In the data rows, 128 means zero.
Here are some numbered points:
[139 166 126 149 115  98 166 151  76 110  76 163  83 177 169 147 127 137
 111  60 111 116  87 119 143 109  91 176 118 137 122 142 117 102 110 155
 105  94 116 151 121 168 139 100 146 140 134 121  92 127 118 144 149 113
 124 114  98 138  80 135 147 104 174 159] 0
[  0  24 161  15 226   6 126 190 255 255 255  30 216 107  15  35 255 244
 255  17  69 208  77 249  34 185 152 176  36  39 114  49  26 188 255   0
 210 173 255   0 255  95  79  67   1   8  41 203 214 183  75 192   0  57
 204  67 201 144 185 151 208 184  72   0] 1
[  8  66 164   0 213  19 134 193 255 255 249  40 214 121  10  10 251 243
 255  56  89 174  94 234  26 154 198 167  62  58 104  47  23 171 255  19
 186 181 255   0 237  64 142  78   0   0  63 230 255 196  91 189   0  54
 192  82 197 133 196 159 171 172 104   0] 2
[134 134 139 135 125 113 162  78 113 131 119 142 125 163 141 116 117 124
 131 106 118 173  89 176 161 116 129 144 115 119 131 142 110 163 134 111
 150  97 121 124 117 131 162 106 123 109 103 162 106 118 126 147 112 140
 150 124 106 119 101 122 138 124 129 131] 3
[132 106  94 104 206 134 115 162 179 149 184 172  84  92  87 164 120 157
 131  30 177  92 183 130  98 122 168  60  66 162 107 125 129  81 135 155
 116 180 141 141 115 119 172 182  93  94 189 190 167 165 124  89 114  73
  74 200 138 120 153 155  93 162 131 117] 4
[166  83  28 115 179 162 148 216 169  93 139 225  81 102 171 208 128 119
  53  95 125 113 149 147 102 180 162  27  70 166  62  82 114  96 108 133
 186 162 110 179 133 156 140 192 127 137 242 153 131 158  94  81 136  75
  71 138 123 171 162 190 119 114 159 135] 5
[157 149 134 148 108 148 161  81  91 114 100 116 100 177 146 128 100 116
 134 148 160 139 143 100 154 125 130 104 125 107 106 195 134 142 114 134
 100 115  84 166 129 113 194 137 140 120 138 114  89 128 167 113 161 141
 121 139 104  97 107 113 111 138 130 156] 6
[ 99  82 105  90 162  73 176 114 146 178 138 140 133 152 155  88 153 142
 128 164  75 210  75 151 155 138 113 179  99  68 164  87  77 163 135  94
 194  81 173 119 190 159  63  65 112 122 107 127  98 167  98 189 103 133
 131  89  90 189  95 145 200 109 152  79] 7
[108 153 162 111 145 143 133  90 111 153 124  98 130 160 120 112 115 141
 120 159 134 134 124 133 144 126 131 182 113 117 155 140 144 145 121 111
 114  81 116 148 122 124 134 102 138 109 113  86 104 119 129 137 153 165
 138 100 112 111 105 124 133  89 129 150] 8
[163 123  95 122  85 111 130 107  54  90 110 155 106 159 188 149 121 119
  63 115 132 129 130 125 170 121  87 155 116 148 142 129 141 160 102 146
 156 108  99 190 123 165 114 104 113 164 114 101  83 114  98 111 147 143
 120 134  98 162  81 134 142  85 174 163] 9
[139 178 142 162  81 176 133  97 114 116 109 133 132 143 145 121  97 111
  97 119 135 110 137  93 154 100 124 141 138 133 143 190 128 144 112 139
 108  90 101 150  68 118 150 135 176 124 150  69 111 107 163 109 130 168
 125 155 115  93  74  90 121 119 123 183] 10
[ 82  99 132  58 161 112 178 129 159 201 145 121 135 167 118 117 128 194
 185  63  92 165  87 205 101 140 133 149  80  85 100 137  73 192 187  66
 169 105 192  96 153 122 165  96  85  97 122 174 138 170  90 174  77 119
 167 124 102 161 116 112 172 101 144  56] 11
[158 163 109 158  87 160 139  80  64 101 104  97  85 148 152 136 120 100
 119 118 163 119 126 120 168  95 125 125 127 140 136 175 151 121 107 148
  75 114  91 161  90 136 132 144 150 138 124  94 124  76 136 100 176 181
 133 152 104  94 105  83  91 114 118 169] 12
[120 180 197 169 146 150 115 121 126 138 104 114 126 140 132 102  82 123
 158 153 144 134 141  91 134 102 132 111 113 124 136 167 139 135 136 138
  81 109 100 157 113 123 185 126 135 131 170 112 116 101 162 102 202 174
 173 165 135 103 122  73 106 137 138 146] 13
[137 142 120 143 105 142 142 112 101 140 104 143 115 146 164 134  99 126
 115 122 144 156 115 134 142 130 158 140 141 133 120 142 134 145 123 127
 115 113 129 131  98 114 167 145 153 133 147 102  98 109 148 123 140 145
 115 113 126 122 115 130 115 113 124 123] 14
[ 81  97 127  65 144  64 129 135 151 196 157 106 124 151  99  85 165 156
 169 129  72 165 107 166  97 152 122 196  81  65 139 100  67 162 189  87
 160 133 195  93 205 153  90 116  67  96 105 157 142 184 114 172 132 116
 188  94 128 167 156 118 151 115 142  58] 15
[148 105  84 116 171 140  94 208 177 119 169 163  77  40  73 219 150 120
  92  59 172  80 212 107  74 181 165  29  97 195  77  79 139  66 110 163
 129 211 155  89 121 103 142 182 117 105 217 161 169 154  87  98 138  71
  42 187 171 143 157 159 108 184  88 114] 16
[108 123 121 120 115 105 130 119 111 128  94 170  98 153 153 112 130  76
  73 148  79 183 110 159 200 178  86 170 141 108 137  83  89 177 100 110
 197 104 129 129 146 179  67  96 169 159 122 117  86 147  73 154 143 161
 133  70  95 199  67 148 159  72 165 118] 17
New points follow, each followed by the numbers of its three nearest points above by angle, seen from the average point of the numbered points, nearest first.
[104 133 122 128 109 118 109 104 104 114  67 138 103 123 172 154 116  85
  83 148 132 149 126 132 145 120 111 148 130 106 132 132 144 117  82 159
 130 113 115 148 139 157 126 106 148 156 122 125  91  99 105 141 128 144
 126 131  92 165  76 129 133 105 145 156] --> 9 0 12
[145 124 100 151 128  97  81 105  87  69 138 127 139 110 113 129 148  92
 110 160 152 126 148 102 123 144 117 106 124 136 141 115 158 111 112 154
 124 129 101  98 109 138 108 148 146 155 111 121 104 112 116 102 164 145
 108  90 154 146 136 143 133 127 108 132] --> 12 9 14
[142 145 106 163 149 112  35 130 118 102 123 117 163 110 132 122 142  90
  90 159 158  98 142 122 156 134  94 118 178 169 150 107 148 127  99 149
 125 129  74 140 118 133 106 135 128 142  87  91 128 104 154 111 162 158
  79  96 165 152 149 120 123 125  74 156] --> 12 10 14
[115  91 102  96 132 101 130 120 127 123 105 135 140 161 165 128 139 142
  83 164  91 190  83 157 156 161  78 145 127 104 192  96 127 158  90 122
 164 101 145 134 154 159  78 105 156 172  95 120  65 114 119 171 111 138
 126 107  97 200  88 117 172  70 162 125] --> 17 7 9
[139 147 158 107 136 109 141 117 121 129 127 107 139  82 133 141 132 110
 141 155 137 133 137 109 109 150 167  96 123 141 133 132 134 123 137 118
 112 117 123 161 139 126 133 165 123 113 153 129 153 154 158 106 190 124
  98 157 141 122 121 121 107 148 106 135] --> 13 6 12
[105 120 144 113 132 123 146 117 126 165 126  90 176 177 140  60  96 146
 143 141  92 139  84 145 126 104 104 164  92  92 135 114 114 154 126 108
 142 129 156 114 137 162 134 114 137 125 116 126 120 141 140 152 105 133
 135 133 128 165  93 126 181 121 129  94] --> 7 8 3
[ 41 102 159  90 136 108 170 123 109 154 134 116 147 180 132 107 145 161
 174 141  91 174  95 205 140 125  89 158 102 100 105 138 107 154 127  87
 152 124 154  98 137 158 106  85 114 125 107 142  93 165 109 160 103 129
 168  99  88 153 132 155 165  81 172 124] --> 7 11 15
[138 133 159 118 161 130 117 111 144 161 136 100 143  95 105 122 146 138
 153 141 142 150 116 125 100 163 155 111 147 131 146 106 136 129 162 140
 117 127 142 123 132 110 143 137 100 106 109 142 178 117 151 118 123  92
 148 120 133 121 156 116 102 152 110 114] --> 13 16 4
[119 160 150 105 147 134  85 150 160 168 156 104 135  80  89 134 138 131
 142 100 170  83 163 113  84 152 146 122 154 149 129 113 145 102 156 127
  98 152 159 111 117 103 115 160  95  90 135 125 150 126 103 102 106 119
 105 136 187  91 215 145  91 162  69  81] --> 16 4 13
[118 124 132 142 154 111 102 171 147 135 114 128 164  97 128 121 153 165
 144 143 152 135 117 123 126 131 171 142 127 143 148 114 139 124 138 115
 125 154 121 105 140 119 144 137 107 113  97 103 145 121 141 115  89 115
  96 109 138 127 134 169 118 147 119 143] --> 16 14 4
[132 140 150 137 132 104  87 115 131 112 121 109 124 126 137 115 167 107
 125 141 133 112 152  95 126 126 131 124 177 158 138 120 150 123 130 168
 118 131  97 134 120 124 104 123 122 143 110 111 117 110 120 113 162 116
 149 128 141 112 137 120 107 121 105 133] --> 12 13 10
[150  98  48 107 171 166 148 199 130 106 154 184  71 105 169 173  82 151
  88  30 147  73 168 151 132 169 126  37  86 126  44 112 114 137 118 138
 145 158 126 182 112 178 188 176 119 115 207 153 120 200  67 121 112 105
 100 163  98 183 128 180 126 100 198 122] --> 5 4 16
[145 106  83 111 108 124 160  94  81  97  65 188 108 152 173 120  94  81
  79 177 100 152 111 156 164 132  65 166 100 117 136 133 121 156  89 157
 170 128 132 164 132 217  59  97 183 191 124  99  63 148  90 158 153 164
 130  85  55 190  74 115 161  67 209 145] --> 17 9 0
[165 127 136 146  94 154 137 104  98 113 137 137 140 132 131 156 116 126
 111 152 129 136 140 129 108 113 132 149 136 149 156 166 161 100 121 152
  90 144 122 175  99 121 150 147 135 136 139 124 131 106 179 138 151 106
  85 141  95  99 125 107  91 113 115 127] --> 12 14 10
[123 119 132  99 156 111 164 101 109 150 130 150 136 143 157 109 115 139
 146  98 124 148  90 174 134 114 148 121 117 108 111 162 118 159 112 115
 142  99 137 112 134 151 147 140 158 138 142 125  90 154 106 161 134 136
 157  92  84 157 106 127 138 116 175 123] --> 3 0 17
[151 128 128 157 126 136 100  90  96  97 133 128 149 124 133 138 124 119
  99 164 143 124 142 102 149 119 145 100 178 161 159 116 164  91 103 149
 106 131  88 158  81 125 123 113 137 136 128 110 128 111 146  81 130 124
 117  97 126 128 122 126 117 125 110 132] --> 12 10 14
[126  14  20 109 165  65 129 195 148  99  91 215 111 103 198 163 178  39
   7 145  86 123 108 193 165 198  73 103 123 138 108  65 145 132  48 162
 184 132 147 122 164 232  41  74 166 216 176 154  92 166  27 126  77  94
  79  46 116 237  82 202 142  84 203 164] --> 17 5 9
[146 142 154 160  88 140 130  92  89 116 108 120 130 155 136 112 103  95
 106 147 144 142 126 111 139  93 126 142 130 147 169 162 136 143 118 115
  98 130 104 171 138  90 132 119 110 139 139 107 117  98 134 126 169 152
 170 118 135  93  95  91 115 144 147 155] --> 12 10 13
[151 132 110 124 147 163 130 133 112 105 162 134 117  57 136 156 144 128
 120 131 123  89 195 131 102 152 164  88 127 123 136 129 145  67 111 120
 102 161 150 137 118 125 129 169 112 150 188 115 150 128 121  69 105  95
  95 130 165 143 151 148 117 149 126 112] --> 16 4 5
[107 148 167 124 144 109 115 138 142 174 142 111 142  86  76 105 144 126
 134 128 130 112 146 127 112 122 150 105 140 114 139  94 140  99 148 136
 143 144 153 121 160  77 132 134 110 116  97 137 151 127 116 130 121 117
 126 126 174 110 175 137 106 155 103 107] --> 16 4 2
[147 117 149 102 148 101 102 124 159 164 149 134 134 130 110 150 133 117
 165 155 150 131 181 105 107 131 145 131 126 141 158 107 147 132 144 116
 125 141 136 103 153  82 133 127  92 124 113 124 133 135 163 146 142 127
 142 115 152 112 139 133 116 153  87 128] --> 13 16 8
[126 132 122 147 129 109  76 141 112 126 157 130 151 129 104  98 145  93
  96 129 113 140 129 128 135 106  95 143 169 118 123 118 157 140 136 117
 152 114 108  90 112 123  87 128 154 128  72  58 109 124 119 115 121 141
 132  95 131 105 128 141 118 137 115 113] --> 10 8 12
[145 156 123 133 118 148 113 122 119 125 105 114 146 144 119 119 133 125
 146 151 135 142 124  92 156 108 115 142 144 166 159 152 173 129 130 133
 111 149 106 122  95 110 133 149 101 135  87  79 128  81 160 114 161 143
 139 107 180  85 119 107  73 113 113 170] --> 12 10 13
[124 116 120 125 130 112 131 140 134 114 147 150 135 135 116 126 125 132
 145 143 123 115 165 126 119 143 177 105 120 134 121 112 133 150 114 125
 122 149 122 116 134 113 138 132 125 119 146 141 137 122 148 125  94 130
 124 135 137 102 113 152 126 130 137 127] --> 16 6 14
[151 130 108 114 128 144 131 132 107 108 127 143 135 121 147 135 103 105
  92 141 128 169 119 103 147 141 111 137 136 134 143 143 141 126  97 127
 142 103 117 178 113 124 118 111 158 151 130 107  87 103 141 142 167 130
 130 118 107 159 143 129 107 123 142 150] --> 9 14 12
[118 134 112 102 131 131  95 120 135 125 115 112 126 193 151 104 106 107
 108 167  92 157 106 162 150 134  88 135 117  94 145 128 106 143 129 118
 143 117 141 140 152 140 106 115 135 141 113 106 120 136 124 158  87 131
 151  97 134 143 122 138 143 112 117 116] --> 17 8 7
[133 125 136 141 121 124 157 106 136 112 113 135 188 123 152 116 118 100
 129 145 138 126 130 131 115 136 106 109 152 138 116 129 120 140 135 154
  96 133 115 137 107 121 105 113 156 129 142  95 102 126 163 113 143 181
 132 116 129 139 101 130 132 113 107 123] --> 10 14 12
[104 109 115 123 149 103 149 126 137 154 151 124 153 130 126 102 137 172
 163 153  87 155 103 125  91 131  92 166  90  95 124 126 104 145 148  76
 148 103 146 122 140 110 170 107 112  91  99 131 133 148 171 145 130 121
 160 128 123 125 139  99 152  97 130 111] --> 15 11 2
[126 105 141 111 139 116 100 139 138 140 124 119 165 133 131 104 131 150
 123 196 143 173 103 141 118 157 129 142 131 137 167  90 130 103 112 120
 161 116 153  92 140 138 118 115  79 130 106 142 134 114 132 154 100 112
 126  94 139 142 119 134 152 136 138  95] --> 7 17 8
[144 116 145 121 140 110  88 150 155 133 153  96 179  91  98 124 144  94
 133 178 140 134 154 139 112 127 145 125 186 161 132 119 130 157 163 127
 124 151 114  85 139 113 105 132  71 102  88 138 162 115 126 125 127  96
 124 116 180 144 145 139 100 167 111  86] --> 16 2 13
[121 115 137 130 158 119  78 156 144 159 155 117 187  88  75 125 159  97
 129 123 126  76 156 140 117 123 169 101 134 152 110  77 145  99 167 149
  92 164 139 112 137 126 103 146 114 116  57 115 177 117 113 130 105 116
 127  85 171 130 141 163 103 131  79 107] --> 16 4 2
[141 141 175 138 113 184 145  97 112 120 124 108 120 185 119 118 105 130
 134 125 156 126 125 111 152 137 125 158 142 128 152 160 160 105 137 124
 100 104 110 149 125  96 134 116 118 155 116  98 122  81 147 118 156 178
 126 156 112  87 143  87 100 128 108 150] --> 12 10 13
